50 stands for zero in the data rows.
Some points:
[62 37 45 51 52 63 40 49 40 58 70 39 56 45 61 51 44 53 64 44 67 35 71 56 53 54 59 35 63 50 39 51 52
 47 26 35 51 55 61 37 61 62 43 31]
[48 56 41 61 52 60 45 38 38 52 42 65 39 27 63 30 26 39 51 47 45 53 63 50 65 65 43 46 41 53 41 54 55
 58 76 54 57 52 52 42 54 39 54 48]
[56 41 51 55 70 45 42 59 34 47 55 56 37 55 36 65 56 39 23 40 47 30 46 55 51 73 43 57 56 61 47 45 72
 29 52 53 51 49 51 51 51 41 44 45]
[56 50 29 55 65 71 57 52 69 53 64 39 59 70 60 51 49 29 38 61 45 51 60 39 39 46 53 63 54 46 56 34 35
 50 66 50 44 57 53 54 67 46 52 58]
[54 62 60 45 47 41 58 73 56 61 70 34 27 36 60 69 35 50 49 45 46 51 37 51 50 46 45 69 41 50 47 55 38
 49 51 57 63 57 61 34 47 56 54 44]
[57 46 44 53 45 41 66 55 69 49 40 52 33 38 42 54 65 62 40 62 72 53 67 34 76 58 50 47 66 48 53 51 36
 47 51 54 37 48 52 53 50 42 39 57]
[61 69 58 42 54 49 35 70 69 32 46 58 59 46 44 53 47 43 63 31 51 64 53 43 46 63 67 44 43 44 53 50 58
 53 40 43 50 68 41 57 55 38 34 41]
[58 34 36 45 62 46 47 25 48 33 46 52 41 40 42 59 46 51 55 38 37 63 46 57 50 39 47 54 58 50 69 37 35
 48 35 56 54 52 38 25 54 50 48 57]
[62 55 44 45 46 46 71 52 39 28 58 57 49 59 73 48 50 57 61 66 54 50 23 42 54 58 36 39 51 35 55 36 65
 54 49 47 36 58 57 45 46 43 58 47]
[39 62 48 67 44 50 33 67 39 34 54 52 33 66 63 55 43 52 46 37 43 62 62 55 45 40 43 36 63 45 47 46 35
 38 57 47 35 34 48 50 29 62 40 46]
[40 71 45 49 61 58 41 48 45 65 41 56 59 30 55 61 73 62 47 55 52 49 55 44 34 51 54 52 45 53 54 43 64
 52 55 56 28 51 42 24 44 67 54 49]
[42 37 61 50 63 50 64 35 67 50 53 55 60 44 74 49 37 48 42 52 46 42 53 55 56 44 47 60 44 56 59 58 53
 44 44 28 40 63 30 65 23 59 40 55]
[33 53 37 42 50 44 49 30 57 60 52 56 56 65 38 61 37 62 49 42 67 55 52 53 44 54 38 58 48 32 24 56 43
 54 54 57 48 54 42 48 45 31 49 36]
[50 49 50 51 53 47 75 45 34 50 51 32 49 53 52 41 66 40 58 38 63 70 53 31 41 42 52 54 35 78 39 58 51
 58 44 43 47 47 46 44 43 41 47 53]
[32 36 38 44 47 65 41 72 45 65 49 50 39 52 52 45 45 64 59 48 69 53 42 59 47 50 57 52 59 58 59 33 60
 50 55 43 63 50 33 59 46 32 58 75]
[77 61 39 43 57 47 30 49 48 60 52 47 50 40 26 45 48 47 45 59 60 54 44 51 46 44 32 36 39 53 53 52 42
 41 51 35 47 56 62 65 35 57 57 60]
[40 61 60 62 60 46 35 38 62 51 44 44 37 42 51 43 51 29 55 47 48 30 32 42 42 47 49 43 73 43 38 56 43
 65 32 42 48 53 49 53 54 45 66 68]
[34 46 46 36 49 47 41 43 57 42 60 55 42 45 54 40 44 52 39 79 47 69 42 37 34 52 59 47 51 58 33 48 62
 31 37 53 61 41 56 57 54 56 43 40]
[31 46 46 63 57 60 45 42 50 47 72 52 54 56 46 50 66 64 57 35 35 62 50 31 73 57 43 52 49 50 60 66 61
 54 45 55 53 63 67 67 54 58 61 57]
[49 47 78 55 49 47 39 45 46 49 70 54 47 54 49 46 71 41 55 68 56 49 56 55 61 45 47 36 27 36 52 50 37
 38 56 55 62 53 22 42 58 47 55 56]
[65 52 41 35 48 37 41 54 39 54 29 38 56 55 69 65 58 50 62 65 31 54 64 58 61 48 45 60 65 51 40 66 55
 46 51 55 60 57 35 63 49 50 58 48]
[51 45 60 39 47 53 51 53 51 73 33 45 48 71 55 54 32 55 42 53 37 50 43 30 54 71 44 30 39 62 62 53 39
 58 38 50 38 41 41 44 65 56 54 48]
[51 58 34 72 30 47 67 48 62 61 50 56 57 45 44 52 50 45 53 45 49 40 44 44 40 34 28 37 52 57 59 50 64
 42 45 58 61 50 29 61 66 51 43 35]
[52 58 50 48 47 50 60 41 49 65 45 28 52 59 45 41 49 49 49 48 42 53 45 47 56 53 61 42 51 25 51 55 72
 44 50 61 65 44 58 37 37 54 23 76]
[50 60 45 62 35 39 49 26 63 55 53 41 43 54 45 54 54 53 64 51 45 45 46 58 59 68 71 57 43 61 61 24 49
 50 57 37 58 36 52 59 39 51 63 33]
[36 52 50 38 24 24 47 48 35 56 69 58 68 41 55 49 49 31 47 49 46 46 61 59 40 62 52 50 59 58 62 53 38
 57 48 53 41 51 58 54 52 43 41 68]
[46 40 59 52 66 40 68 55 49 61 46 61 58 42 48 63 52 57 51 45 28 45 56 53 41 32 66 21 53 49 38 38 43
 43 61 40 56 54 71 56 49 31 56 48]
[56 44 45 56 33 63 58 53 50 35 42 61 38 52 36 59 52 62 53 58 32 41 67 51 33 60 42 61 32 48 33 50 49
 66 42 31 59 48 51 50 53 61 43 72]
[51 39 62 23 39 50 48 46 57 36 44 48 51 57 41 39 47 56 54 37 57 35 57 28 41 46 43 45 60 58 55 48 52
 45 81 55 62 64 52 42 44 68 59 49]
[54 38 56 53 33 42 32 46 49 50 51 40 35 55 35 58 42 50 47 60 48 56 51 51 52 26 61 60 49 49 58 62 76
 57 58 43 25 55 57 44 61 41 52 43]
[49 46 40 66 51 49 39 52 53 30 46 36 72 54 47 57 51 64 47 58 55 42 22 64 52 56 61 42 41 68 40 69 37
 48 61 52 51 52 52 38 49 46 40 54]
[46 53 69 48 64 47 53 59 33 50 55 48 62 45 28 53 45 50 57 62 50 60 41 50 59 52 45 59 71 50 43 29 48
 73 63 40 55 45 40 55 57 66 29 37]
[65 42 56 61 53 58 48 62 53 53 54 69 60 55 42 50 40 43 76 65 53 44 54 42 44 51 58 59 58 55 55 58 48
 54 40 79 46 40 53 45 23 46 56 49]
[49 35 60 48 55 67 57 43 49 45 45 32 37 36 57 56 62 48 55 48 56 56 49 64 25 62 46 43 53 38 64 69 46
 60 63 63 49 37 52 71 50 47 45 33]
[50 67 43 25 48 70 65 53 58 37 66 47 50 46 37 46 49 50 41 45 42 39 51 65 72 37 57 40 49 57 40 56 54
 57 47 56 39 25 40 54 51 49 60 51]
[34 38 36 46 55 39 58 71 59 58 41 49 45 55 38 9 65 46 59 52 35 45 48 64 54 52 43 60 41 43 52 54 43
 46 45 47 40 57 50 40 50 51 49 32]
[66 47 74 56 40 58 53 48 70 60 51 62 61 56 58 44 61 52 36 43 48 75 46 80 46 54 36 51 65 57 44 50 61
 54 49 52 50 51 59 36 53 49 63 56]
[57 58 61 48 37 74 42 44 35 55 42 53 60 47 59 39 62 56 41 43 42 38 41 33 53 42 49 74 56 41 52 50 34
 36 44 37 56 42 51 49 47 28 47 38]
[39 59 51 54 66 34 50 59 50 35 44 53 65 52 52 54 40 56 44 57 64 49 63 48 46 47 46 58 49 41 73 68 57
 50 47 34 69 22 60 39 62 46 64 50]
[34 42 51 47 43 57 37 56 52 43 29 45 59 47 56 66 50 30 43 51 61 44 53 58 67 38 40 45 30 51 49 28 55
 63 39 60 58 56 74 52 42 50 46 42]
[65 45 52 45 61 32 36 50 55 55 50 62 48 48 71 39 50 66 58 33 56 43 40 50 50 37 50 62 34 50 42 42 49
 54 54 63 45 30 55 67 70 59 35 62]
[60 37 40 60 38 40 57 58 43 49 47 47 60 41 52 39 51 49 19 40 56 56 47 41 51 52 71 53 47 31 43 48 47
 62 49 57 52 52 33 55 44 67 72 45]
[43 55 57 53 48 55 66 47 39 43 34 49 56 49 41 57 40 40 67 41 59 53 49 59 50 55 58 62 45 42 46 47 47
 17 49 53 32 56 58 59 66 67 63 61]
[51 72 53 52 55 53 60 38 36 55 45 65 34 72 48 39 49 58 36 56 59 47 53 64 46 38 65 50 54 60 62 55 40
 60 42 59 60 75 56 60 53 54 44 44]
Along one direction, these points spread out more than along any other. Take the direction at right angles to it along which they spread out most. Go by this last direction. How many in every 100 of the points above lie lower along it than each point below? Answers are rounded to whole numbers. More than half of the points above lie lower than the first one.
[54 62 60 45 47 41 58 73 56 61 70 34 27 36 60 69 35 50 49 45 46 51 37 51 50 46 45 69 41 50 47 55 38
 49 51 57 63 57 61 34 47 56 54 44] >> 34
[56 50 29 55 65 71 57 52 69 53 64 39 59 70 60 51 49 29 38 61 45 51 60 39 39 46 53 63 54 46 56 34 35
 50 66 50 44 57 53 54 67 46 52 58] >> 89
[61 69 58 42 54 49 35 70 69 32 46 58 59 46 44 53 47 43 63 31 51 64 53 43 46 63 67 44 43 44 53 50 58
 53 40 43 50 68 41 57 55 38 34 41] >> 41
[51 58 34 72 30 47 67 48 62 61 50 56 57 45 44 52 50 45 53 45 49 40 44 44 40 34 28 37 52 57 59 50 64
 42 45 58 61 50 29 61 66 51 43 35] >> 68
[33 53 37 42 50 44 49 30 57 60 52 56 56 65 38 61 37 62 49 42 67 55 52 53 44 54 38 58 48 32 24 56 43
 54 54 57 48 54 42 48 45 31 49 36] >> 39
[62 55 44 45 46 46 71 52 39 28 58 57 49 59 73 48 50 57 61 66 54 50 23 42 54 58 36 39 51 35 55 36 65
 54 49 47 36 58 57 45 46 43 58 47] >> 14
[34 42 51 47 43 57 37 56 52 43 29 45 59 47 56 66 50 30 43 51 61 44 53 58 67 38 40 45 30 51 49 28 55
 63 39 60 58 56 74 52 42 50 46 42] >> 73
[50 67 43 25 48 70 65 53 58 37 66 47 50 46 37 46 49 50 41 45 42 39 51 65 72 37 57 40 49 57 40 56 54
 57 47 56 39 25 40 54 51 49 60 51] >> 25
[58 34 36 45 62 46 47 25 48 33 46 52 41 40 42 59 46 51 55 38 37 63 46 57 50 39 47 54 58 50 69 37 35
 48 35 56 54 52 38 25 54 50 48 57] >> 66
[50 49 50 51 53 47 75 45 34 50 51 32 49 53 52 41 66 40 58 38 63 70 53 31 41 42 52 54 35 78 39 58 51
 58 44 43 47 47 46 44 43 41 47 53] >> 23
